One turn sends every row of this set to another row. A few are shown first. Where does it send the rows asked after them?
Gopin: [ 11  13  -6   3   0 -14 -14 -11   6  -4  -4  16   4   0  -4  -1  -1   2
  -4   2  -8   2   2  -1  16   0  -1  13   3  -9  11   8   6  -6   5  -2
  -3 -18]
vad: [ -5  12   2   4 -16  -8 -19  -8  11   0   3   1   7  13  16   2   3   6
  -1  18  -2  10   0  -6   7  -1  -5   9   3  10  -3  -3  -3 -17  13   5
  -5  -3]
modiv: [  7  -4  -6   9   8 -11  -2   4  18   2  -6  24  -9  -1  12  -2  10   0
   3  10  -4   7   7 -12  -3  -2  -7  16   4   5  -8   1   3  -6  -3   5
   9 -13]
bem: [ -6   1   2  -1   4 -12   1  -2 -16   2  11   5  -4  -2   6   2  -1  18
 -19   7  -3  -2 -10 -21  -1  -2 -13   8   2 -10  -8   9   9   0   9   6
   4   4]
Temef: [ -8   6   8  -5  10 -20  -1   7 -10   1  16   4   2   3   3   0  -6  20
 -14   9  -4  -4  -9 -15  -2  -4 -13   4   0  -4  -6   6   3  -6  11   3
   5   7]
Disi: [  4  -8  -9  10  16 -21  -5  -2  -1  -2   6  13  -6  15   5   3  11   0
 -12  14  -7   2  -6   3  -2  -4   5  -3  -8  -6  -9  10  -6  -1   2   1
  12  -4]
tagod: [ -7  13  -1   6  -7 -11 -21  -7  10  -4  -2   1  11   9  14   4  -5   5
  -1  21   1   7   1  -8   3 -12  -1  11  -4  10  -5  -3  -8  -7  11   5
  -6  -7]
num: [-21   0  -9   6  15 -15  -2  -9   2  -1   9  13  16   8   8  -1  -6  -2
  -3  12   2   7  -6  -8   3  -9 -18  16  19  10  -5  -1  14  -6  -2  18
  -2  -8]
Gebi: [ -7   4   0 -11   6 -21 -11 -16   9  10  -3   8   1   4   7   5   1   4
   3  11   0   1   0  -8  -4 -18 -19   1  -2   0   9  25  10 -16  11   3
  -5 -10]
Zev: [  4  14   3   1  13 -10 -12 -13   6  -4   7   9   7  10   5  -6   5   9
 -15  17   6  -8  -3 -18  -3 -15  -3  -5   0  -7   9  -3  -5 -20   3  13
  10 -22]
geser: [ -8   6   3  -6   3 -19 -20 -15   7  12  -6   6  -2   7   6   3   4  -1
  -1  10  -5   0  -4  -8  -3 -18 -22   6   1  -1   2  25   7 -25   4   5
   2  -4]
tabe: [ -2 -12 -10   9  14 -21  -5  -7  -8  -4   1  18  -4  14   4   3  12  -3
 -17  13  -2   3  -3   8  -4  -1  -1   2  -6  -6  -7   2  -5  -9  10   8
  12  -4]
debo: [-20   0  -5   8  21  -8 -10  -9   0  -3  11   5  10   9   9   2   1  -2
  -2   9   2   6 -12  -3   2  -4 -20  11  17   5  -1  -2  11   0  -1  12
   0  -5]
Vamav: [  2  -1  -4  17   5  -6   0   8  14   1  -2  23   0   0  14  -6  11   1
  -5  13   3   7  10 -17  -3   4 -13  19   4   6  -4   0   2  -9  -1   3
   2 -12]
lil: [  5  13   1   2  -4 -13 -12 -10   8  -3   1  14   9   2  -4 -12   1   0
  -7   2  -6  11  -1   3  11  -1   1  12   8 -13  10   8   6  -5   8  -1
   7 -18]
Mub: [ -9   6   3  -9   9 -18  -1   1 -15   7  15   4   2   2   3  -1  -9  14
 -12  11  -8   1  -6 -16   3  -1 -10   0   7  -2  -8  11  11  -5  10  13
   2   1]
soz: [  5  19   9  -5  13  -8  -9 -13   8   0   4   8   3   8  -4  -9   5   6
 -14  15   4  -8  -2 -12 -10  -9  -9  -1   2  -3   7  -2  -8 -16   4  11
  14 -15]
dibug: [  6  15   3   3  12  -6 -14 -15   4   0  -1  10   4  13   8  -5   7   7
 -20  16   0 -10  -1 -14  -9 -11 -11  -4   2  -6   7  -1  -8 -18   0  11
  12 -15]
Tuf: [ -5  11   3   8 -12 -13 -22  -8  12  -4   3   1  14   7  17  -3  -6   6
  -2  16   3  12  -4  -2   2  -8  -7   6   2   6  -2  -6  -4  -8  14   5
  -5  -4]
Lef: [-20   3  -3   8  14 -11 -11  -8   7  -4   8  11  11   9   0  -1  -3  -6
   5  19   2   5  -6 -12   3  -3 -18  13  15   9  -3  -1  18   0   1  15
   6  -7]
Gube: [  5  -3 -10   7  14 -10  -2   5  16  -3  -2  23   1   1  13  -1  11  -2
  -6  17   0  10   9 -18  -3   4 -10  20   3   8  -4   7   5  -2   3   0
   7 -10]
Ser: [  2  -4  -6  11  15 -14  -6   7  15   3   1  20  -1  -8  17  -4   8   2
  -3  10   1  13   6 -16   0   3 -18  22  -2   2  -3  -1   3  -7   5   5
   9  -7]
tufas: [-10   3  -3   1   7 -20   2  -2  -7   6  20   7  -3  -3  -1   3  -6  21
 -11   8  -5  -6 -13 -15   4  -4 -11   3   2  -5  -9   7   6  -7   9  10
   2   3]
rega: [  8  14  -4   4   0 -13 -10 -13   9  -6  -9  18   9  -3  -5  -6  -5   0
  -8   2  -6   4   0   1   7   1 -10  16   5 -10  11   4   3  -5   7  -4
   7 -16]
pag: [ -2  -5 -17   3   9 -15  -5   0  -6  -2   6  12  -6  10   1   5  11   5
 -15  17  -7   3  -8   6  -1  -5   5  -2  -4  -5  -8  10  -7 -12   8   6
  17 -10]
Bap: [-21   2  -5  11  14 -12  -8  -7   1  -2   6  11  16  12   0  -4  -3  -2
   4  11   0   1  -8  -2   4  -6 -25  17  11   6  -2   2  17  -7  -1  12
   0  -1]
nes: [ -5   4  -1  -3  -1 -19 -19 -16   7  11   2   5  -2   8  13   4   2   5
  -4  10  -3   2  -5  -7  -3 -12 -25  -2   0  -5   9  25  10 -19  11   2
  -3  -5]
Konok: [ -2  -7  -9   8  11 -16  -4   3  -4  -4   7  18  -1  13   4   4  16  -4
 -16   9  -4   4  -7   7  -5  -3   1  -2  -4  -7   1  15  -6  -9   7   0
  14  -9]

geser turns into soz
num turns into tufas
Now these:
pag turns into modiv
Ser turns into debo
Gopin turns into tagod
Bap turns into Temef
Tuf turns into nes

One turn sends every row of this set to another row. A few are shown first. Where does it send the rows asked after them?
dib: [ -2   3  -4  -9   1 -15   0 -10   0 -11  -9  14  -2  -8 -13  -1  16   6
   8   2  -4   4   6 -11 -11   2   8   6 -10  -9   1   7   0  -3  -8   3]
Siman: [  0   0  -8  -6   5   4  -2  -8  -2   5   4  -1 -14   7   6   9  -2   0
 -12  -7   8  -3  -8   8  -2   0  -5   0   4   5  -6 -14  -4  -7  -6   6]
Reve: [ -4   1   0   0   1 -11  -9  -6  -3 -12  -7  17  -3  -9  -9  -7  12   5
  11   3  -1  -3   1  -7 -19   4   4   0 -10 -19   6   4   5   4  -5  -2]
Lika: [  2   2   5  -5  -1 -13   8  -9   9 -19   1  10   5  -8 -14  10  14   7
   5   0  -7  11   7  -3  -7   2   3   8 -14   0 -12   2  -2   2  -5  11]
bet: [  5  -7  -7  -6   6  -4  -8  -6  -2   2   6   2 -11  13   3  -8  -2  -4
  -4   0   8 -10  -9  13 -12  -2   0 -14  10   9   2  -5   5   0  10   6]
pano: [  0   3   5  -7  13 -10  -2 -15   3 -10  -5  14  -6  -7 -16   3  19   3
  11   2   3  -3   7  -7 -15   1  10   3  -2  -5 -13   2   6  -3  -8   4]
gagir: [ -1   3   8   1   2 -14  -7  -8   2 -20  -2  19  -4  -9 -13  -2  13   2
   9   4   2  -4   4   1 -23   4   2  -4 -12 -18  -2   0   7   5   1   5]
gef: [  0  -5  -5  -7   6   5   4  -6   2   4   8  -7   1   2  14   6  -4   4
  -9   0   5   5  -8  10  -5  -3   0   1   9   4  -6 -11  -6  -7   4   6]
nogik: [  1   6   5  -8   3 -14   2 -12   3 -21  -5  16  -3 -12 -15   4  14   5
   8   5  -1   2   8  -2 -16   4   5   2 -11  -9  -7   3  -1  -1  -2   8]
Keru: [  4  -7 -11  -5  -4   3   1   3  -3  10   8  -6  -4  11   6  -6   1  -4
  -3  -2   9  -3  -9   8 -18   0  -1  -4   6   8  -3  -8   1   2  13   6]
lani: [  4  -2  -3 -10   8   4   1  -9  -2   2   1  -2  -7   1   3   5  -9   1
  -8  -2   5   1  -5   9  -6  -2   1  -6  12   4  -4 -14  -8 -10   2   4]
lago: [  4   5   7  -7   5 -11   8 -10  11 -11  -3   6   3  -5 -19   9   3   4
   9   0  -2  10   7  -7  -9   1   0   7 -10   1 -13   4   1  -8 -10   3]
Zapup: [  4  -2  10  -3   6 -11   7 -14   7  -8   1   6   2  -4 -15  10  18   1
   9  -2  -2  10   9  -9  -9  -1   7   7  -5   4 -17   1   1  -6  -9   6]
sobam: [  6  -3  -4 -10   9  -1  -5  -9  -3   0   1   2 -13   7  -2  -2  -8  -3
  -5  -1   7  -6  -5  11 -10  -2   0 -13  13   7   0 -10  -3  -6   5   4]
rabu: [ -2  -2  -8  -8   8   3  -5  -7  -4   2   4   2 -18   8  -1   1   1  -2
 -10  -6   9  -8  -6   9  -3   1  -5  -9   3  10   0 -11  -7  -7  -2   6]
suvas: [  1  -1  -1  -5  -4 -16   7  -9   6 -10  -3   8   4  -2 -12   5  14   5
   5  -3  -8  13   5 -11  -2   1   4  10 -14   1  -3   6   1  -1 -12   6]
Rotun: [ -2  -9  -8  -3   2   2   2  -2   2   6  12  -7   3   7  18   0   1   3
  -7   1   6   1 -12  12  -8  -2   1   0   6   6  -5  -5   2   0  10   9]
Vego: [  2  -6   4   8 -10 -14   4  -2   8  -8   6   5   9   4  -9   4   9   3
   5  -9 -10  15   1  -7  -2   2  -4   9 -17   2  -2   2   6   6 -12   3]
Sotol: [ -3   1   6  -1   6 -11  -8  -7   7 -13   2  14  -5  -2 -17 -10  14   5
  14   6   4  -9  -1  -2 -23   2   1  -5 -10 -13   1   8  13   3   2  -1]
pab: [  1   7   5 -11   8 -13  -1 -12   7 -14  -6  12  -7  -4 -22  -1   9   3
  12   4   1  -1   5  -6 -17   1   4  -1  -8  -5  -5   7   5  -6  -5   0]
magul: [  5   4 -11 -12   8   5   3  -8   1   5   8  -4 -10   4   1  -2   0   3
 -10  -7   7   0 -11  10  -6   1  -1  -5  10   1   0 -15  -1  -5   0   3]
Lugav: [  6  -2  -9  -7  -5   6   4  -1   0  10   9  -9  -6  10  11   0   1   0
  -6  -2   7   0 -11   6 -14  -3   0   1   8   5  -7 -10   2   2   9   4]
Zem: [ -3  -8  13  13  10  -3 -10   0   3 -11  11  14   4  -4  -5  -8  14   2
  12  -2   6  -7  -4   2 -20   8  -5  -1 -14  -8  -5   1  14  12  -3  -3]
tugop: [ -2 -12 -10   0  -5   2  -6  -4  -5   9  10  -2 -10   9   8  -4  10  -2
  -5   2  10 -10  -7   9 -13   1  -2  -8   3   9   0  -4  -4  -1  11   9]
rone: [  3  -6 -13  -7   3   2  -2   2  -4   8   7  -3  -5   8  -2 -10   0  -3
  -4  -4  10  -4  -8  10 -17   4  -3 -11   6   8   2 -11  -2  -1  10   7]
Rig: [ -4   0   7   1  16  -7 -11  -8   1 -12   0  18  -5  -7 -11  -6  17   3
  13   1   6 -11   0  -1 -21   5   4  -1  -7 -12  -7   2  13   6  -5  -1]
Rogip: [  1 -11  -8  -2   3  -2  -4  -2   1   5  11  -3  -3  13  13  -7   3  -1
  -4   0   8  -6 -12  13 -11  -2   0  -7   6   9   0  -2   7   3  13   9]
mog: [  1  -8   8  17 -10 -10  -4   3   5  -9   8  10   8   3  -5  -2   5   2
   7  -7  -6   7  -3  -4 -10   4  -8   3 -17  -7   2  -1  11  12  -9  -3]
Gite: [ -2 -10  -9   3  -8   4  -3  -5  -3  12  10  -5  -6   8  14   4   7   0
  -6   0  10  -5  -9   9 -12  -1  -2   1   4   4  -7  -8  -2  -1   8   8]
Tavas: [ -3  -8 -10  -5   3   1  -6  -4  -5   3   6   1 -16   9   0  -5   7  -3
  -7  -1  10 -12  -6   9  -9   2  -4 -12   2  12   3  -6  -7  -4   6   8]
zove: [  3  -1 -13 -10   9   3  -1  -4  -2   5   7  -2  -8   5  -3  -8  -1  -1
  -8  -7   9  -3  -9  11 -10   4  -2 -11   8   4   4 -14  -3  -5   4   6]
bifet: [ -1  -4  -8   0  -3   5  -2  -8  -2  10   7  -4  -8   6  13  10   1   1
 -10  -3   8  -1  -9   8  -6  -1  -4   4   6   1 -10 -13  -2  -4   0   8]
Bos: [  1  -4   8   6  -6 -12   6  -2  12 -17   9   7  12  -1 -10   8  11   6
   5  -4  -9  12   2   0  -5   1  -3   8 -18   1 -13   0   4  10  -4  11]
pude: [  6   3  -9 -11   0   6   5  -6   2   7   9  -8  -9   7   9   1   0   3
  -9  -5   6   1 -12   7  -8  -3   0   2  10   1  -4 -13   1  -1   2   3]
taguv: [ -3  -9   9  16  -4  -6   0   0  14  -5  15   2  17  -1  -7   0   6   7
  10  -1  -2   7  -5   2 -13   4  -7   7 -15  -7  -9   3  12   9  -2   1]
miz: [ -6  -7   7  13   0  -8  -8  -2  11  -9  12   9   6   0  -9 -10  12   7
  14   3   2  -4  -6   2 -21   3  -5  -2 -13 -13  -2   6  16  10   3  -2]
rin: [ -2  -3  12  12  -2 -12  -9   0   5 -19   6  16   2  -1  -9  -3  11   1
   9   0  -1  -2  -2   4 -22   3  -4  -4 -15 -17  -3  -2  13  12   2   5]
mabul: [ -3  -5   6  12  -5  -8 -11   0  -1 -11   2  16   2  -3  -5  -8   7   3
  10  -2  -2  -2  -3  -4 -19   5  -5  -1 -14 -18   7   0  11  12  -5  -5]
Vukeb: [  1  -3   8   6  -2  -8   8  -5  15  -7   7   1  15  -4 -12  10   2   6
   8  -3  -4  15   2  -3  -7   3  -5  11 -14   0 -15   1   4   0  -9   3]
zonu: [ -2  -6  12  15  -6 -11  -2   2  10 -17  12  10  10   3  -8   1  10   3
   7  -4  -6   6  -3   3 -13   2  -7   2 -18  -7  -8  -2  12  15  -1   7]
Los: [  0 -12  17  17   2  -3  -1   2   8  -9  17   5  11   0  -3  -1  12   1
   9  -5   2   5   0   0 -13   6  -7   3 -17   2  -9  -1   9   9  -5  -2]
Ranab: [  3  -9  16   9   0  -7   8  -5  10  -7  12   1  11  -1  -9   8  14   1
   8  -5  -3  13   5  -5  -7   2  -1   7 -13   8 -15  -2   2   0  -7   3]

Tavas turns into tugop
zonu turns into Bos
Now these:
suvas turns into dib
rone turns into Keru
pano turns into Rig
Rotun turns into gef
lago turns into pab

